(in the rows, 128 means zero)
Each named move below is a turn or a mirror, shown by a few rows before and after it. Which moves, in which order, take the first row of each later pair to the second? The first pair is answered.
dudi (before |-> after):
[119 123 104 118 134 128 124 177 126  97 108 124 110 115 142 122 110 117
 129 140 105 107 159 153 132] |-> [110 131 110 122 135 109 135 168 109 112 122 137 108 128 140 132 131 131
 107 158 115  84 150 131 141]
[127 134 136 133 111 115 138 105 149 140 141 140 147 117 103 133 139 134
 139 113 165 138  97 119 119] |-> [132 131 132 129 107 124 136 112 159 132 134 135 147 113 101 127 129 127
 148 104 158 148  99 132 114]
[127 111 135 158 131 148  97 138 106 100 125 148 127 150 149 151 126 146
 102 130 146 116 159 152 193] |-> [129 107 135 154 132 156  95 141 113  96 120 142 128 147 150 147 119 139
 114 125 142 127 161 161 192]
Nodob (before |-> after):
[108 161 139 122 138 141 193 124 105 121 130 126 128 113 154 128 131 130
 142 117 148 148  81 112 106] |-> [120 141 145 126 113 120 177 114 124 124 147 144 136 122 129 126 159 130
 124 113 174 138  72  98 114]
[129 121 133 165 125 141 129 170 109 115 139 157 124 142 121 179 137 136
  93 126 149 126 153 130 163] |-> [115 142 130 159 149 157 146 176  96 122 125 144 122 128 137 180 107 136
 119 126 123 144 153 140 144]
[134 102 116 133 114 119 111 107 142 124 129 140 125 115 128  63 135 125
 121 142 130 117 142 117 127] |-> [127 112 108 133 133 130 120 115 127 122 118 128 117 113 146  60 118 128
 127 146 112 119 150 125 124]
[138 144 136 131 132 117 145 124 136 116 143 134 110 163 143  85 148 149
 106 132 121 113 126 133 132] |-> [129 157 132 123 148 129 154 126 128 119 135 126 109 150 152  90 127 146
 126 128 105 127 122 142 115]
sigas (before |-> after):
[140 111 136 115 121 120 102 130 154 133 107 127 120 110 111  93 125 116
 133 121 134 130 117 112 106] |-> [126 126 134 110 134 125 113 126 143 138 107 121 120 108 123  93 114 122
 142 126 124 134 110 113  95]
[ 98 175 145 131 157 144 185  91 108 121 118 116 125 116 150 145 117 150
 136 135 160 133 109 153 141] |-> [143 110 142 159  97 112 124 125 148 113 149 151 131 141 102 147 170 126
  88 133 180 115 131 126 166]
[155 137 115 126 122 122 131 137 120 130 107 123 119 108 155 144 131 149
 152 148 103 113 146 172 126] |-> [165 122 115 131 107 120 117 142 133 124 111 127 120 117 143 142 144 147
 137 144 116 109 154 171 137]

Between the rows of a pair lie two moves.
[127 133 138 105 124 114 128  86 154 159 120 122 141 108 117 109 106 136
 163 114 129 143  84 124  87] |-> [137 117 136 120 110  90 121  88 143 154 133 136 127 140 117 104 146 154
 100 138 156  92  99  98 135] => dudi Nodob
[118 113 111 114 128 133 114 130 147 149 131 128 113 106 122  99 139  99
 166 135  77 140 116 105  92] |-> [116 115 114 119 129 113 120 124 126 159 147 145 105 129 122 106 167 117
 126 157  92 102 113  79 114] => dudi Nodob
[111 140 139 113 147 103 155  79 111 164 157 119 131 134 119 116 140 160
 132 157 125  95  87  99 108] |-> [141 117 123 104 141 151 128 109 162 121 117  91 126 106 124  83  96 128
 179 118  98 156 130 155 102] => Nodob dudi
[148 116 131 140 118 115 124 101 135 112 136 121 119 153 132 106 142 145
  85 139 160  93 147 132 167] |-> [152 104 120 145 118 120 107 137 134 114 132 121 111 152 137 112 136 128
  86 143 124  99 172 127 161] => Nodob sigas
[144 113 106 116 129 139 104 137 140 107 112 113 120 109 138  95 105 111
 150 119 105 150 159 145 117] |-> [139 115 105 116 136 133 105 142 131 122 117 114 120 108 140  99 105 110
 152 124  90 148 154 139 105] => sigas sigas
[ 88 141 182 127 148 112 154 108 129 146 111 128 130  86  93 139 105 125
 175 107 134 163  68  94  72] |-> [ 82 143 180 123 154  93 164  91 108 156 122 133 123 104 104 130 125 145
 143 126 149 122  63  73  89] => Nodob sigas
[129 122 108 108 156 106 161 138  85 110 111 103  90 151 174 120 125 132
 103 160 131  91 178 142 134] |-> [166  92 128 118 103 112 126 125 161  78 112 119 122 137 122 125 139 111
 124 110 188 137 166 172 141] => Nodob sigas
[101 136 121 116 126 112 139  95 136 145 137 115 142 130 145 107 134 132
 126 142 124 114 103 136 124] |-> [107 129 115 119 125 123 137 107 138 124 125 111 130 139 157  97 137 135
 110 141 129 108 129 145 151] => sigas Nodob
[133 104 119 109 107 101 110 109 132 161 146 119 131 141 128  85 143 131
 121 153 104  92 119  90 113] |-> [147  91 110 107 104 121  96 124 155 142 131 107 130 130 130  70 126 117
 137 136  98 119 138 114 110] => dudi Nodob
